One turning vector, and how many steps it has turned:
The counts run from 0 to 440.
[131  75  93 153 182 129 121  94 153 131 130 136 124 128 162 139 159  92
  84 138 125 147  97 144 114 180  98 118 133  93  77 115 125 117 132  78] | 228
[139 140 132  96 137 117  99 156 104  98 120 110 149 142 130  99 144 117
 166  77  52 114 132 167 108 146  92 173 150 105 111 160  89  97 133 133] | 81
[113  97 127 139 165 127 122 131 149  81 144 139 114 119 154 115 156 115
 100 112 147 118  94 171  92 200  89 154 136  99  75 127 123 100 117 106] | 316
[148 105 165 106 121  45 153 157 142 138 103 167 147 153 103 107 134  97
 192 132  72  91 130 160 131 146 111 121 157 127 119 110 108 127 139 111] | 341
[144  82 131 129 121 133 139 120 132 115 158 134 152 146 107  94 112  97
  97 113 158 160 136 142 178 143 120  62 173  81  77 128 143 116 184 121] | 401
[132 140 181 126 121  78 162 118 165 119 142 189 115 124 103 149  92 156
 147 143 147  74 114 124  79 109 117 134 102 141 134 122 166 135 111 144] | 360
[124 143 168 101 147 104 113 141 122  76 114 146 149 141 138 118 123 104
 165  90 120  79 119 173 140 168  94 154 160 115  88 153 127 100 144 151] | 82
[133 125 137 137 118 101 122 131 174 124 141 159 111 127 125 155 139 127
 121 155 157  88 100 108  67 135 128 148  79 118 132 118 150 138  62 132] | 38
[157 116  90 136 161 139 112  67 132 144 112 133 153 163 148 150 148  99
  88 131 107 169 127 139 148 139 111 100 149  83  67 151 122 135 160  81] | 229
[125 135 159 165 118  75 142 105 167 177 144 184 108 113 100 132 126 155
 118 143 140  98 109 107  77 108 106 125 107 162 136 100 155 146 118 108] | 361
[150 129 118 110 115 100 130 133 112 146 126  94 155 115 149  95 132 110
 155  65  39 124 157 142 142 115 123 138 154 101 145 132 101 108 153 143] | 169
[160 120  99 102  92 115 151 123 147 144 151 147 122 179 121 146 137 122
 140 123  62 145 117 125  80  79 168 125  89 106 140 165 128 131 137 137] | 205
[136 130  97 116 109 139 115 127 143 149 149 119 101 101 169 128 118 137
  91  97 104 126 151 100 111  65 192 152 115 106 151 148 131 134  98 166] | 33
[121  81 113 121 125 137 121 148 178 103 156 158  97 158 117 119 170 107
 118 124 123 155  90 130  46 150 110 145 109 103 104 150 129  99 122 105] | 216
[148 115 128 137 140 113 133 111 122 154  99 130 147 131 139 133 109  97
 128  78  63 137 157 125 165 113 100 102 183 129  94 119 122 133 190  96] | 418
[134 185 162 114 153  86  90  94  90 145 120 138 152 137 133 108 122 163
 135 108 134  64 156 167 166 112 104 149 171 139 127 112  95 162 136 136] | 254
[133 134 177 113 128  53 159 159 142  93 130 151 156 143 124 113 104 107
 175 106 111  77 124 168 149 152  91 120 132 112 130 113 126 100 129 149] | 171
[154  64 107 141 139  93 140 139 132 110 130 110 156 141 164 115 150  74
 126 122  86 147 127 156 165 171 127  78 150  76 121 110 115 102 139 117] | 240
[134 128  82 121 182 151  98  87 106 132 124  94 152 143 182 148 144 124
  91 119 106 140 134 143 151 139 128 141 142  89  80 151 117 137 111 107] | 399
[152 104 104 176 128 118  99 112 173 151 169 155 113 133 147 123 158 109
  41 135 191 147 129 147 138 118 138  91 129 100 129 119 145 140 130 119] | 220
[155  91 121 187 130  75 102 141 146 135 128 109 160 113 165 105 142  81
  85 118 133 143 137 156 169 145 110  89 161 103 134 105 124 118 128 118] | 409
[156 121 129  75  99 100 156 132 119 158 139 141 122 123 104 107 157 138
 170 111  40 114 151 110  94  78 158 150  98 103 133 148 116 139 123 142] | 358
[133 137 101  99 137 141 109  93 163 122 143 153 101 180 110 140 182 125
 111 123 111 150  91 152  67 122 124 163 117 130 101 161 109 131 143 102] | 217
[125 168 154 146 117 102  87 132 116 153  95 110 151  99 114 142 114 152
 140 116  78  64 128 127  96 135  83 169 131 147 109 115 126 152  79 105] | 262
[140 120  85 156 124 140  80 142 135  90 136  75 165 138 169 135 126 104
  67  80 136 156 127 149 141 121 128 125 157  78 141 143 127  98 114 137] | 150
[157 106 108  89 132 126 169 118 139  61 176 122 138 135 145 123 135 118
 124 120 147 142  99 141 127 133 157 113 109  48 116 156 136  93 119 160] | 223
[124 171 135 128 123 130 127  67 146 168 152 187  93 138 106 122 130 165
  95 108 142 134 143 116  96  62 152 129 135 158 123 149 127 180 162 126] | 201
[127 157 136  86 126 134 135  92 110 171 101 133 126 104 149 139 106 139
 117 102  84  93 172  86 147  89 164 138 159 123  85 147 128 182 121 126] | 435
[136 153 156 168 141  77  80 114 132 168 123 138 148 135 117 111 155 122
 111 108 127 109 149 179 144 134  82 130 176 160 141 103  97 151 161 100] | 84
[116 110 171 155 119 101 132 124 144 148 100 160 157 117 132 143  66  92
  98 121 132 105 157 111 173 122 123  98 185 147  98 103 141 152 145 113] | 95
[149  95 116 145 118 142 113 132 130 128 186 108 129 131  80  87 161 143
 105 142 129 170 104 141  92 159  80 129 108  73 109 117 130 122 142 111] | 144
[101 136 149  85 135 116 147 123 135 139 127 144  99  82 137 134 112 154
 135 145 114  59 134 104  85 143 135 188 109 117  88 125 147 153  67 133] | 110
[112 138 142  81  94 140  95 139 136 146 148 117 107 124 101 138 130 145
 136 115 110  83 140  98  71 127 152 190 102 116  98 158 133 147  56 132] | 198
